In the rows, 128 means zero.
One turn moves every row onto another: examples first, then more rows asked:
sakoz: [136 113 134 145 112 119  90 145 124 134 144 163 136 118  87 176 182 121
 114 107  92 113 136 131 116]
kamu: [114 131 144 132 108  99 115 137 136 101 135 151 151 117  78 138 189 153
 123 139 120 119 147 185 135]
mases: [123 131 136 136 148 152 129 134 130  95  88 158 139 102  87 135 144 115
 116 117 101 113 110 147 135]
zimib: [116 132 120 180 119 113 102 160 111 133 102 122 121 120  64 103 138 178
  92 122 115 123 148 119 113]
nimon: [122 142  88 159 141 109 123 150 133  98 137 159 171 119  93 120 138 153
 101 137 117 149 161 112 115]
silen: [104 151 125 144 100 119 137 146 126 108  87 149 118 131  87 130 161 183
 124 109 146 147 137 146 144]
beb: [122 113 115 119 117 131 104 139 102 105 141 156  89  94 112 129 181 155
  92 130 138 128 156 126 149]
kanik: [117 124 122 168 140 117 109 145 101 109 119 156 138 128  75 104 125 167
 110 149 102 133 170 116  97]
mik: [ 93 138 145 168  80 103 111 160 130 146 121 151 153 103 116 112 157 150
 111 121  99 142 136 117 157]
zufi: [131 122 116 118  94 140 122 146 144 124 102 190 103  95 108 135 170 149
 106 126 139 149 144 139 134]
Gif: [127 130 122 142 120 130 126 159 119 130 139 114 173  76  80 156 176 153
 120 147 102 118 138 107 123]
rogev: [102 136 114 166 117 151  83 151 113 131 119 162 155 104 109 143 152 143
 120 183 119 155 141 126 114]
tup: [ 98 138 119 197  93 128  87 144 108 119 127  98 135  91  98 131 165 162
  99 127 118 118 147 140 138]
tiz: [120 165 109 149 110  90 110 154 144 119 135 150 179 100 100  96 147 151
 118 125 119 140 154 136 130]
bufe: [101 150 145 116 133 151 137 143  97 121 122 169 141  95  99 121 146 139
 120 121  97 103 126 140 154]
Pekeg: [ 96 110 112 140  98 136 106 155  74 137 121 157 111  98 129 144 147 153
 128 109 104  98 162 129 136]
duz: [114 136 101 144 133 126 110 159 104 109 130 136 174  95  90 155 165 158
  94 165 130 150 140 108 113]
Rokol: [129 127 134 137 144 118 137 158 140  83  90 142 116  94  73 121 183 148
 108 111 116 147 142 154 134]
pipa: [125 114 112 169 121 160 141 145 103 112 112 137 104  99 125 117 156 149
 122 108 156 120 160 133 131]
Misi: [147 111 132 138 117 120  87 138  76 120 113 161 136 101 142 136 151 116
 122 103 130 125 149 119 122]
pena: [126 106 155 136 118 117 131 154 106 146 114 134 161  84  74  97 164 134
 124 139 101 115 153 124 141]
suzog: [122 115 123 138 120 124  85 132 139 109 134 149 105 119  96 164 147 154
 140 102 117 129 177 159 107]
fiz: [119 103 138 181 119 127 116 168 111 118 109 174 151 110 107 135 126 164
 130 171 106 137 146 120 109]
Kifo: [107 135 118 139 129 118 147 152 104 113  94 164  95  97 121 111 145 140
 121 114 102 134 158 146 154]
nid: [120 141 118 152 113 143  69 127 109 142  93 135 149 110 112 137 145 127
 134 153  95 145 135 113 136]
gedo: [128 107 120 129 120  93  97 149 115  90 145 157 113 113 130 164 150 162
 122 101 125 132 158 124 147]
melu: [ 84 141 136 142 115 137 113 160  97 132 148 169 152  98 114 130 148 176
 115  92 120 102 124 136 144]
Tef: [147 133 101 158 124 140 104 136 132 140  93 135 150 106  63 119 143 114
 139 110 103 128 149 122 134]
rim: [116  97 115 139  86 131  68 160 115 112 134 157 164  98 122 159 173 153
 133 104 125 104 149 141 121]
kel: [137  88 126 192 121 121 119 161 123 114  96 138 152  97 129 116 130 149
 123 155 115 117 142 137 140]
Dagaf: [149 127 105 176 108 103 101 148 110  94  89 112 175  87 103 144 137 146
 129 116 130 124 139 139 142]
mokin: [ 91 120 125 172 124 133  76 148 117 109 134 149 156 102 112 130 151 167
 107  84 143 105 120 156 117]
sove: [137 104 144 111 106 122 116 144 127 110  94 160 122  91  89 154 158 165
 129 128 137 132 162 168 100]
sadul: [118 113 132 159 142 131  87 136 126  84  87 141 151 105  93 140 146 138
 106  97 133 115 104 155 110]
tem: [127 124 124 134 112 128  66 151 150  90 109 146 152 108  74 141 194 148
 118  99 127 141 137 151 114]

mases moves to mokin
nid moves to zimib
Now these:
gedo moves to zufi
tem moves to Pekeg
rogev moves to kanik
pipa moves to kamu
Dagaf moves to mik

One turn moves every row onto another: examples first, then more rows asked:
dadi: [150 141 115 137 117 122 134 145 151 113 167 102 157 154 131  92]
gevu: [152 101 102 115  92 148 146 158 138  99 149 115 145 128 127  77]
bodor: [126 107 113 163  87  85 108 125 140 129 129 146 126 129 141 116]
garag: [122 122 125 126 102 119 143 118 132 124 189 125 155 118 140 154]
Nore: [118 149 122 134 117 104 147 124 135 136 172 142 142 145 121 143]
lol: [145 139  94 133 101 136 132 145 126  94 151 111 150 143 134  74]
nebi: [114 125  97 108  86 143 113 154 150 117 105 153 132 111 110 121]
gato: [126  96 125 158  94  85 123 132 143 119 139 137 112 122 153 126]
zud: [126 102 117 116 102 156 106 143 162 127 118 117 147  99 120 142]
deduz: [128 121 131 155 102  79 118 111 140 110 138 129 128 147 128  98]
vep: [114 135 110  95  97 138 102 153 153 128 110 141 134 110 107 110]
gisep: [102 123 112  92 111 143  97 128 138 107 124 117 137 106 101 118]
suza: [143 133 101 128  97 130 146 158 138  96 150 118 129 143 148  73]
mabo: [112 103 109 105 102 144 161 128 132 141 173 140 138 120 120 144]
Mipi: [118 133 119 129 115 139 148 110 126 145 174 122 149 127 134 149]
kuvam: [136 114 129 146  68  82 126 129 143 120 138 153 132 126 148 106]
diz: [133 132  98 114  87 127 136 132 138  96 173 113 152 146 141  74]
Funi: [122  71 115 140  82  96 122 127 136 112 130 147 118 115 126 114]
kud: [105 113 106 100 101 159 111 117 136  97 116 116 136 111 107 114]
Sonob: [107 127 113 117 117 135 158 117 129 128 183 119 129 131 142 142]
Bigu: [126 116 132 108 108 140  97 145 153 125 115 118 143  94 111 131]

Nore moves to dadi
Mipi moves to lol
Now these:
zud moves to kud
Sonob moves to suza
gevu moves to Funi
garag moves to diz
gisep moves to vep

One turn moves every row onto another: examples first, then more rows asked:
tukuf: [153 191  78 121 157  94 127 146 109 134 111 117 112]
pafe: [156 193  74 157 148 138  99 160 101  88 127 106 112]
lozef: [142 167  63 146 153 155 108  99 108 144 155 172 117]
pited: [158 178  80 141 148 182 138 155 104 143 121 146 108]
Rif: [146 185  82 105 154 145 125  79 114 121 143 127 135]
Fav: [147 173  78 108 164 106 114 158 114 137 118 125 114]
Zez: [164 196  78 164 138 164 149 139  86 134 120 138 109]
Fideg: [143 168  71 109 167 111  94 157 108 119 127 115 117]
muvek: [151 196  73 131 156  94 113 136  99 114 116 104 116]
potob: [144 172  59 142 150 161  97  90  98 127 144 164 104]
bezup: [162 207  84 162 143 126 127 158 107 106 120 112 112]
lesa: [147 183  69 124 164 102  93 142  98 104 125 103 119]
vubig: [148 196  76 150 153 161 111  81 124 137 134 151 119]
doret: [145 177  74  96 149 149 120  79 102 116 137 134 118]
togi: [152 177  69 162 158 181 101 141  89 104 149 119 130]
Kenor: [152 170  79 137 152 139 117 187 114 124 128 138 105]
pakoz: [146 182  74 151 155 154 117  92 124 148 148 164 126]
nama: [163 197  71 178 145 163 127 130  77 110 138 121 123]
Midev: [149 166  76 139 159 194 108 159 105 127 138 135 121]
venog: [144 165  70 109 151 131 134  93  98 131 159 150 130]
pido: [146 190  68 142 148 166  99  77 107 123 133 152 104]
vupaz: [152 170  73 139 152 146  93 178 105 100 132 122 108]
lide: [147 177  79 114 155 133 136  87 111 133 156 137 142]
lopid: [160 192  86 151 143 127 137 174 115 128 119 131 109]
disob: [144 164  66  99 149 139 124  88  88 120 149 148 115]

muvek moves to lesa
vupaz moves to Kenor
vubig moves to pido
Now these:
nama moves to togi
venog moves to lide

